128 stands for zero in the data rows.
Here are some points:
[133 123 152 159 175  86 116 192 144 103  84  93 163 231 151 146]
[102 135 143  98  43 113 148  35 136 140 211 148 108  22 103  63]
[141 127 131 141 192 147  89 160 108 126  80 131 122 150 115 148]
[120  87 126  91  81 162 153  61 141 121 181 177  64  73  83  84]
[ 74 115 187 133  84 112 125  79 110 117 182 162  99  86 134 135]
[ 65 119 127  82  80 143 131  31 136 150 230 158  77  37 133  93]
[152 133 147 123 112 140 137 125 131 139 112 133 135  76 104 101]
[148 165  68 146 182 109 142 229 114 114  74  46 180 202 175 211]
[110  85 169 107  64 148 152  52 127 138 197 199  45  53  82  55]
[105 113 148 162 111  89 143 129  88 102 131 105 132 145 103 150]
[ 99  96 103  82  60 150 170  48 150 138 187 172  63  79 201 105]
[101 110 146 107  88 166 129  65  93 133 170 153  79  30 118 119]
[ 91 150 166 150 158 121 118 173 105 131 114  90 155 152 146 154]
[134 153 137 150 202  76 115 247 149 108 104  52 239 225 110 193]
[174 124 147 118 153 129  88  87 133 133 109 128 138 146 101  84]
[ 64 120 137 103 118 135 117  73 141 147 196 152 100  79 139 111]
[125 112  97 171 199 136 141 246 128  93  42  78 167 236 162 156]
[131 125 111  98  59 142 140  37 122  99 188 136 118  96 117  91]
[116 150 147 121 123  95 118 120 148 136 146 118 160 108 122 110]
[138 136 133 177 180 112 125 209  81 149  47  65 178 123  80 148]
[ 67 140 133 123 192 121  91 155 151 144 146 116 138 148 142 155]
[ 92  97 131 144 101 113 113  62 153 113 161 194  90 107  69 101]
[147  98 150 128 137 105  96  87 138  89 132 152 127 158 136 129]
[ 58 110 129  86  82 147 137  42 141 150 227 159  79  44 138  92]
[ 74 124 114 159 136 121 118 169 174 141 135 176 116 131 109 128]
[176 138 138 151 222 109  96 218 129 147  50  56 206 227 129 167]
[110 130 130 125 146 148 109 114 128 133 126 140 130 131 133 140]
[177 145 136 100 130 159 140 104  92 172 114 112 141  95 155 135]
[131 167  86 145 160 121 132 204 108 136  66  48 196 144  97 176]
[120 128 120 121  63 164 168 115 120 139 135 139 124  79 125 104]
[ 68 130 142 131 131 154 133 176 167 114 123 125 156 167 158 129]
[ 91 112 153  87  44 155 168  59 144 128 209 144 112  34  63  52]
[151 116 163 156 215  87  60 174 144  79  67 128 168 241 150 172]
[169 124  84 103  41 128 200  72 124 133 180 123 102  65  89  72]
[159 135  78 111 116 183 157  78 102 211 151 134  79  21  88  88]
[170 149  81 122 114 110 189 158 136 126 124  97 144 140 100 114]
Then 16 other points, each followed by its number:
[117 144  72 109  47 201 155  75 135 174 166 178 144  54 118 129] 0
[149 135  88 146 105 179 100  74  84 163 102 190 105 115 128 156] 1
[151 143  56 114  60 136 195 100 102 124 156  90 110  77 155 137] 2
[184 149 131 113 154 154 128 124  94 182  92 103 151 116 152 149] 3
[138 119 126 150 116 139 142 124  68 166 104 103 128  46  68 106] 4
[140 150 113 142 174 120 139 255 162 114  51  44 196 195 160 165] 5
[172 117 102 114  93 114 159  65  88 132 138 131 104  68 124 114] 6
[100  85 121 146  99 115 178 141 108 102 137 141  66  75 150 120] 7
[143 100 115 111  52 139 151  40 111 135 151 188  68  70 114 101] 8
[131 115 121 129 144 148 121 185 143 120  66 105 183 162 154 168] 9
[131 123 136  95 165 113 107 103 152 119 141 144 115 138 128 134] 10
[136 143  72 105  19 180 201  57 121 171 153 166 111  22 137  85] 11
[114 133 139 140 212  95  92 226 179  85  46 126 176 248 163 185] 12
[180 150 113 110 209 119 117 192 159 124  67 131 170 193 153 162] 13
[171 162  95 126 219 169 107 216 145 159  52 102 179 172 143 152] 14
[119 122 116  97 124  99 113  86 158  81 172 186  44 113 144 117] 15
Which of these numbered points is nearest to each point below, ignoring the direction in which the first points spread most? Its number follows each.
[115 116 108  91 100 105 130  65 155  77 182 185  25  88 136 112] > 15
[131 112 133 114  94 179 125  61  99 137 156 181  69  61  88  92] > 8
[116 161  83 133 132 167 116 158 148 158 112 149 183 132 125 180] > 0
[136 128 130 160 188  47 110 186 136  69 104  95 167 247 176 195] > 15
[151 146 101  98  55 136 164  41 117 183 184 151  73  48 122  68] > 6
[122  89 100 156 106 164 176 160 118  97 108 109 112 138 148 102] > 7
[144 136 141 115 138  95 101  96 135 107 132 126 131 159 140 136] > 10
[117 124 143 110  20 118 211  77 129 145 206 135  98  73 113  75] > 5
[156 176  84 159 198 110 125 246  94 179  27  37 205 167 133 205] > 4
Here are 16 other points, each followed by its number:
[150 179  62 167 206 100 129 253 118 115  51  45 183 223 174 224] 0
[147 120 144 156 164 123  99 133 116 152  90 135 140 158  62 123] 1
[101 140 104  92   4 167 202  86 114 104 146 141  87  33 139 109] 2
[136  99 145 102 108 166 133  43 103 164 180 194  52  83  78  64] 3
[169 157 102 157 202  76 138 242 139 114  61  66 183 227 109 169] 4
[189 149 141  85 116 143 140 113 130 136 148 115 110  75 126  95] 5
[116 199 101 118 134 141 108 169 133 126 110 101 177 144 134 170] 6
[148 114 161 154 216  88  63 172 147  79  74 126 168 231 147 168] 7
[125 113 138 127  65 134 104  32 126 118 174 172  90  84 143  88] 8
[ 90 107 127 155  70 133 119  44 117 120 193 182  72 102  84  74] 9
[207 168 126 144 185  97  79 145 128 157  94 101 174 208 135 166] 10
[147 180 146 159 194 133 138 255 129 169  58  88 160 175 134 161] 11
[129 151 146 119 117 135 152 169 157 155 130 132 119 168 143 125] 12
[105 161 116 119 111 142 157 193 128 100  72 109 140 128 163 166] 13
[146 144 157 147 151 115 116 225 119 137  79  43 209 164 129 120] 14
[157  68 191 101  96 117 131  82 112  95 142 133 107  62  68  48] 15
Which of these numbered points is nearest to each point below, ignoring the direction in which the first points spread most? Its number follows each.
[139  90 145  93  69 172 141   8  98 157 205 201  38  50  74  49] > 3
[145 107 160 116 240 154  21 108 145 108 109 168 153 190 123 141] > 7
[151 125 135 109  98 140 137  80 145 140 212 145  96  77  79  68] > 4
[142 118 149 117  90 150 144  98 127 135 130 149 115  52 110  91] > 5
[105 101 115 102   2 138 167   8 113 110 206 167  77  85 147  75] > 8
[147 162 150 131 125 154 170 189 121 173 115 121 115 102 118 109] > 11
[134 165  90 147 162 124 128 210 110 133  65  40 201 154 101 177] > 6
[142 161 113 112  81 162 160  62  96 190 198 112 110  65 120  95] > 5
[141 169  62 147 175 111 147 236 114 117  67  53 173 186 171 205] > 0
